In the rows, 128 means zero.
Families of rows that turns and mirrors carry onto each other, the same ones carrying the whole set onto itself: the rest of each named row's family, in list order
7 families of 3 rows
linof: [108 121 109 131 134 129  88 105 164 118]
fibuf: [119 126 105 130 137 153  83 106 159 130]
Gunez: [131 165 126 119 108 115 116 115 139 108]
zude: [101 133  91 102 130 171 123 116 128  96]
Veso: [ 95 145  96  95 121 164 133 101 129 110]
kel: [113 122 108 124 121 124  91 109 170 125]
pupu: [107 167 132 121 112 123 112 112 131  90]
Rivo: [100 153  94 104 127 173 133 118 134 107]
Fel: [118 127 105 138 126 148  82 109 162 132]
dupo: [109 130 108 135 113 130  82 117 168 124]
Vezu: [106 134  84 103 121 176 117 123 130 107]
Zubuf: [ 96 134  98 119 132 172 128 104 121 103]
Gabib: [129 167 123 112 103 121  95 117 132 100]
Pil: [104 129  97 102 122 180 124 123 144 112]
Lipe: [116 121  90 135 129 141  87 115 162 123]
sofav: [125 167 125 120  96 134 126 114 123 113]
sep: [ 92 141  95  97 118 170 133 109 138 111]
pip: [124 173 132 126 116 129 114 113 124 103]
vufo: [120 115 116 132 136 139  86 113 157 106]
Pak: [132 165 126 113  98 125 108 120 131 102]
Favu: [121 179 129 122 109 135 118 114 130 116]

Same family as sofav: dupo, Pil
Same family as zude: linof, pip
Same family as Fel: sep, Pak
Same family as fibuf: Veso, Gabib
Same family as Vezu: kel, Favu
Same family as Zubuf: pupu, vufo

Families of rows that turns and mirrors carry onto each other, the same ones carrying the whole set onto itself: the rest of each named row's family, in list order
4 families of 5 rows
teto: [154 137 146 114 128  93 120 127  94 132 122 105 129 162 116 124 129 117
 160 116 143]
Gat: [145 135 146 105 124 107 107 131  81 121 125 132 119 144 113 127 119 136
 145 104 155]
Luk: [138 107  91 124 112 138 137 150  88 154 142  94  97 116 125 134 117 115
 140 116 136]
fune: [145 129 132 118 159 123 136 114 113 171  96 117 122 113 103 145 124  86
 138 103 155]
vato: [146 130 124  94 157 146 135 125 116 149  93 121 123 107 113 130 117  95
 139  93 161]
dis: [146 106 130 119 128 163 118 105  95 124 135 100 131 136 135 148 138  82
 109  99 132]
Tonu: [143 112  87 145 107 131 123 145  88 148 139  90 104 123 123 120 116 101
 147 106 134]
repi: [124 140 115 142 157 147 117 115  83 122 111 113 100 128 103  91 148 115
 140 134 144]
Lonuz: [143 104 140 130 133 134 118  98  85 145 129  95 130 150 126 152 150  80
 119 110 125]
sitev: [120 141 131 138 145 147 116 116  81 115 122 123  99 120 104 104 144 127
 119 135 139]
Vena: [144 126 114 124 154 136 121 118 104 163 100 129 115 103 103 141 114  91
 139  90 168]
gib: [149 124  95 125 111 143 140 151 115 135 138  86 111 117 128 121 110 102
 143 109 136]
mag: [156 135 134 114 130 108 107 124  90 120 129 121 126 159 116 130 120 124
 162 107 166]
rura: [153 135 143  93 125 120 113 132  93 109 118 113 133 155 125 110 125 120
 151 101 145]
Vozo: [140  95 122 124 139 154 108  96  69 136 129 104 123 149 129 147 151  87
 123 105 139]
gevin: [134  98 126 121 134 160 119 103  75 133 144 107 114 137 129 157 147 104
 111 119 137]
movum: [125 142 126 133 142 157 119 121  93 111 108 109 111 117 111  85 143 104
 119 120 126]
Dopim: [123 142 132 144 154 132 126 113  91 136 102 105 107 125 100  94 152 102
 130 135 126]
pido: [138 119 121 102 147 132 128 131  94 166 100 133 109  99 107 141 114 109
 135  92 161]
gara: [144 124 103 148 113 117 139 143 106 157 135  81 107 123 117 122 120  96
 145 120 124]

Same family as Luk: Gat, sitev, gevin, pido
Same family as Dopim: teto, fune, Lonuz, gara

